Each path below is one point turned by a fixed rotation once a step. After each direction that follows a path, write how fast that rotation turns it, in degrees per step (0 if it stays still).
Each turn is a multiple of 5 degrees from 10 to 175, or 0.
Each row of a path follows its step; steps can be skipped.
Rotation 1:
step 0: +0.95 -0.10 +0.94 +4.15 -0.22 +1.63 +0.94 -0.47 +0.34 -4.24 -0.80 +1.54 -1.88 +1.36 -1.43 -1.13 +1.19 +0.02 -1.12 -1.89 -1.81 +0.86 +1.81 -0.04 +1.25 +1.03 +0.39 -3.00 -2.38 +0.29 +2.85 -1.51 -1.42 +1.10 -3.13 +0.19 -1.47 +0.38 -0.48 +3.81 +0.40 -3.55 +2.28 -0.62 +0.67 -0.37 +2.82 +1.80 -0.13 +0.87 +0.85 -2.11 +0.39 +0.70 +0.17 +2.01 -0.09 +0.81 -0.29 -1.60 -0.28 -1.32 +0.86
step 2: -2.02 -1.20 -0.43 +1.24 -0.64 +2.76 +1.37 -2.49 -0.61 -2.27 +1.04 -2.31 -2.21 +0.34 -0.46 +0.20 +0.05 +2.67 -1.49 -1.11 +3.55 +0.33 +1.51 +2.72 -0.65 +0.86 +1.05 -1.10 +0.56 +2.37 -0.11 +1.42 +0.40 -0.93 -1.36 +1.54 +3.13 +1.49 -1.50 +2.82 +0.60 -0.29 +2.89 +1.25 +3.80 -0.84 -2.41 +1.59 -0.14 -2.31 +0.41 +0.22 -0.04 +0.52 +2.33 +0.28 +0.10 -2.22 +2.14 +0.36 -0.02 -2.03 -0.20
step 3: -0.31 -0.71 -1.13 +1.97 -0.65 -0.36 +0.72 +1.97 +1.84 -3.97 -0.58 -0.05 +1.37 +1.39 -2.05 -1.43 -1.25 -0.42 +1.26 +0.20 -2.10 +0.19 -0.37 +2.03 -1.75 +1.21 +1.48 -2.20 +0.41 +1.38 -1.23 +0.04 -0.94 +0.92 +1.66 +3.25 -0.93 -1.11 +2.63 +3.69 -0.18 -1.18 +2.39 -0.22 -0.33 -3.45 +2.52 +2.00 -0.69 -2.99 -1.17 +0.12 -0.10 +1.63 +0.75 +2.04 +1.07 +1.29 +2.22 -2.26 +1.95 -0.14 -0.28
step 4: +1.44 -2.46 +0.52 +2.09 +1.54 +0.99 +2.94 -0.18 +0.85 -0.07 -1.95 +1.01 -0.43 +2.16 +0.83 -0.51 +0.03 +0.16 +0.72 +0.11 +1.52 +3.15 +4.89 +0.77 -0.89 -2.10 +0.57 +0.33 +1.34 +0.20 +0.25 +2.35 +0.22 +0.56 -0.21 -1.68 -0.23 +2.05 +0.00 +1.85 +1.62 -3.59 -1.22 -1.08 -0.38 -1.51 -1.64 +2.44 -2.67 -0.37 -0.16 +0.54 +2.33 -0.89 -2.10 +3.14 +2.43 -0.78 +0.31 -0.58 +2.08 -2.16 -0.63
step 6: -1.11 -0.82 +0.13 +2.76 -2.51 -1.21 +1.50 +0.80 -1.33 -1.69 -2.19 -1.23 +1.20 +0.82 +2.74 -0.82 +1.17 -1.64 -0.18 -0.63 +1.29 -0.36 +1.79 +1.57 +0.12 +1.86 +1.23 -1.51 -1.64 -0.44 +1.14 -1.38 +0.33 -0.95 -0.83 -0.46 -1.07 -1.38 +2.92 +1.52 +4.14 -1.91 +3.48 -1.25 +0.30 -1.50 -0.79 +1.34 -1.31 -1.18 +1.66 +1.14 +0.11 +4.26 +1.31 +1.27 +0.19 +0.15 +2.91 -1.30 -0.40 -1.97 +2.49
step 10: +2.56 -4.38 -1.56 +2.37 -0.30 +0.67 +0.14 -0.83 +2.39 -2.26 -0.96 -1.41 -1.96 +0.19 -1.60 +1.28 +0.29 +0.60 -0.40 +0.93 +0.89 +1.19 +0.38 +1.36 -0.14 -0.76 -0.74 -1.76 -1.25 +0.27 -0.19 +1.92 +0.39 +1.13 -3.08 +1.35 +0.78 -1.26 +2.01 +2.68 +1.57 -0.60 +1.05 +0.39 -1.08 +1.13 -1.95 -0.18 -1.95 -2.95 +1.63 -2.58 +1.95 +0.31 -1.97 +2.85 +0.66 -2.68 +3.58 +0.79 +0.89 +0.61 +1.23
step 12: -0.63 -1.72 -3.03 +1.66 +1.12 +0.72 +0.56 -3.04 -1.00 -0.47 +0.06 -2.09 -1.51 -0.98 +2.41 -0.98 +0.10 +1.61 +0.65 +0.77 +1.23 +1.23 +1.73 +0.03 +0.68 -1.87 -0.60 -3.33 -0.93 +0.02 +0.28 -0.42 +3.22 -1.94 +0.68 -0.25 +0.93 +1.70 +1.73 +0.51 +1.16 -2.75 +1.18 -1.27 +0.03 +0.53 +3.02 +1.65 -1.69 +0.30 -0.93 +1.52 +2.73 +0.95 +0.33 +0.38 +1.23 -0.42 +1.32 -2.07 +0.02 -5.17 +2.67
step 16: +0.29 -1.07 +0.15 +3.76 +0.17 +1.44 +1.13 +1.20 +1.73 -3.59 -0.18 -1.00 +1.12 +2.69 -1.22 -1.71 +2.09 +1.61 +2.96 -2.06 +1.35 -0.46 -1.42 +1.39 -1.11 -0.27 +0.15 -3.90 +1.15 +1.77 +0.76 -0.91 -2.06 +0.02 +0.41 +1.06 -2.12 +0.24 +0.71 +0.75 -0.56 +0.22 +1.38 +0.98 -1.37 +0.37 +1.18 +1.15 -0.73 -1.45 -0.89 +0.03 +4.01 +2.40 -0.59 +2.26 +0.85 -2.46 +0.38 -0.69 +2.59 -0.81 +2.87
step 17: +2.39 -0.79 -0.73 +1.41 +0.00 +2.47 -0.32 -3.23 +0.97 -0.54 -0.57 -0.66 +0.90 +1.64 -0.89 -2.49 -2.04 +0.47 +0.59 +0.53 +0.36 +0.73 +4.39 +2.49 -1.66 -0.32 +0.68 -0.30 +0.21 +0.42 -1.35 +0.63 -0.96 +0.96 -2.47 -1.03 -1.25 +2.80 -0.87 +2.03 +3.01 -1.43 +1.08 +1.01 +4.27 -1.78 -1.49 +0.72 -2.06 -1.97 +0.92 +1.55 +0.65 +1.12 +0.25 +1.55 +2.93 -0.73 -1.68 +1.23 +1.87 +1.30 -1.60
-0.18 +0.59 -0.36 +0.43 -0.04 +0.41 +0.44 +0.06 +0.19 -0.22 -0.55 -0.55 -0.14 +0.13 -0.01 +0.34 -0.31 -0.21 -0.50 -0.59 -0.99 +0.47 -0.41 -0.10 -0.34 -0.82 -0.35 +0.13 +0.29 -0.01 +0.29 +0.13 +0.58 +0.19 +0.79 -0.20 -0.08 +0.57 -0.59 +0.24 +0.05 +0.07 +0.16 -0.01 -0.53 -0.23 -0.28 +0.34 -0.02 +1.21 -0.37 -0.53 +0.81 +0.19 -0.22 -0.20 -0.02 +0.35 -0.44 -0.05 +0.01 -0.05 +0.29 | 95
+0.15 +0.40 -0.13 +0.20 +0.10 -0.08 +0.04 -0.12 +0.40 +0.15 +0.31 -0.16 -0.58 -0.59 +0.70 -0.42 +0.53 +0.50 +0.57 -0.01 +1.01 -0.15 -0.06 -0.06 +0.13 +0.00 -0.37 -0.42 +0.64 -0.44 -0.51 +0.21 -0.52 -0.07 +0.12 +0.62 +0.05 +0.28 -0.49 -0.49 +0.39 +0.79 +0.31 +0.05 +0.08 -0.37 -0.18 +0.46 -0.33 +0.62 -0.13 +0.20 +0.36 +0.76 +0.23 -0.33 -0.04 -0.37 +0.19 -0.58 -0.71 +0.71 +0.27 | 100
-0.27 +0.63 -0.06 +0.30 +0.66 +0.22 -0.09 -0.30 -0.33 -0.59 -0.83 +0.33 +0.02 -0.29 +0.02 -0.13 +0.25 -0.45 +0.14 -0.89 +0.48 -0.14 -0.21 -0.34 -0.09 +0.45 -0.19 +0.69 +0.45 -0.55 -0.02 -0.21 -0.05 -0.27 -0.19 -0.53 -0.93 -0.64 -0.20 -0.63 +0.07 -0.68 +0.24 +0.19 -0.76 -0.10 -0.12 -0.45 -0.06 -0.39 +0.56 +0.34 -0.33 +0.32 +0.00 -0.22 +0.04 -0.20 -0.59 +0.18 -0.30 -0.45 +0.52 | 45
+0.72 -0.52 -0.17 +0.09 +0.86 -0.23 +0.21 +0.12 +0.32 -0.69 -0.73 -0.10 -0.12 -0.20 +0.60 +0.77 +0.15 -0.24 +0.41 +0.02 -0.23 -0.22 -0.50 -0.21 -0.61 -0.22 +0.17 +0.00 +0.19 +0.31 -0.22 -0.24 -0.95 +0.46 +0.28 -0.93 +0.64 +0.27 -0.27 -0.04 +0.17 +0.44 -0.38 -0.52 +0.97 +0.28 -0.18 +0.02 +0.09 -0.26 +0.23 +0.31 +0.00 -0.21 +0.09 +0.29 +0.08 +0.03 -0.25 +0.60 -0.51 -0.06 -0.20 | 115
-0.24 +0.60 +0.12 +0.15 -0.37 -0.32 +0.39 -0.11 +0.27 +0.01 -0.30 +0.44 -0.36 +0.39 -0.47 -0.13 -0.27 -0.16 -0.13 -0.43 -0.03 +0.31 +0.92 +0.24 -0.16 +0.65 -0.06 -0.38 +0.17 -0.40 +0.26 +0.08 +0.06 -0.01 -0.20 -0.56 +0.41 +0.64 -0.81 -0.51 +0.52 +0.18 +0.31 -0.34 +0.59 -0.04 +0.20 -0.08 -0.09 -0.14 -0.50 -0.78 -1.36 -0.07 +0.04 +0.16 -0.52 -0.20 -0.55 -0.14 -0.01 +0.31 -0.65 | 170
-0.18 -0.02 +0.04 -0.40 +0.03 -0.28 -0.61 -0.26 +0.32 -0.41 -0.22 +0.26 +0.03 -0.03 -0.22 -0.78 +0.42 +0.38 -0.98 +0.10 -0.70 +0.25 -0.11 -0.23 +0.06 +0.05 +0.36 +0.28 +0.03 -0.59 +0.45 +0.66 -0.14 +0.12 -0.28 +0.30 -0.84 +0.22 -0.31 +0.08 +0.03 +0.61 +0.01 -0.04 +1.01 -0.69 -0.48 -0.41 +0.13 +0.30 +0.03 +0.71 -0.22 -0.31 +0.09 +0.05 +1.07 +0.56 +0.13 -0.01 -0.27 -0.18 -0.07 | 175
+1.06 +0.04 +0.28 +0.14 -0.30 -0.51 +0.50 +0.21 +0.14 +0.40 -0.17 -0.27 -0.27 +0.25 +0.85 +0.03 -0.01 -0.12 -0.39 +0.68 -0.41 +0.37 -0.81 +0.67 +0.25 +0.66 -0.49 +1.01 -0.23 -0.28 +0.04 +0.15 +0.09 -0.37 +0.46 +0.14 +0.26 -0.09 -0.08 -0.25 +0.65 +0.06 -0.07 +0.12 -0.38 +0.27 -0.21 -0.92 -0.25 +0.04 +0.24 -0.11 -0.42 +0.50 -0.07 +0.31 +0.34 -0.31 +0.29 -0.52 +0.26 -0.43 -0.20 | 25
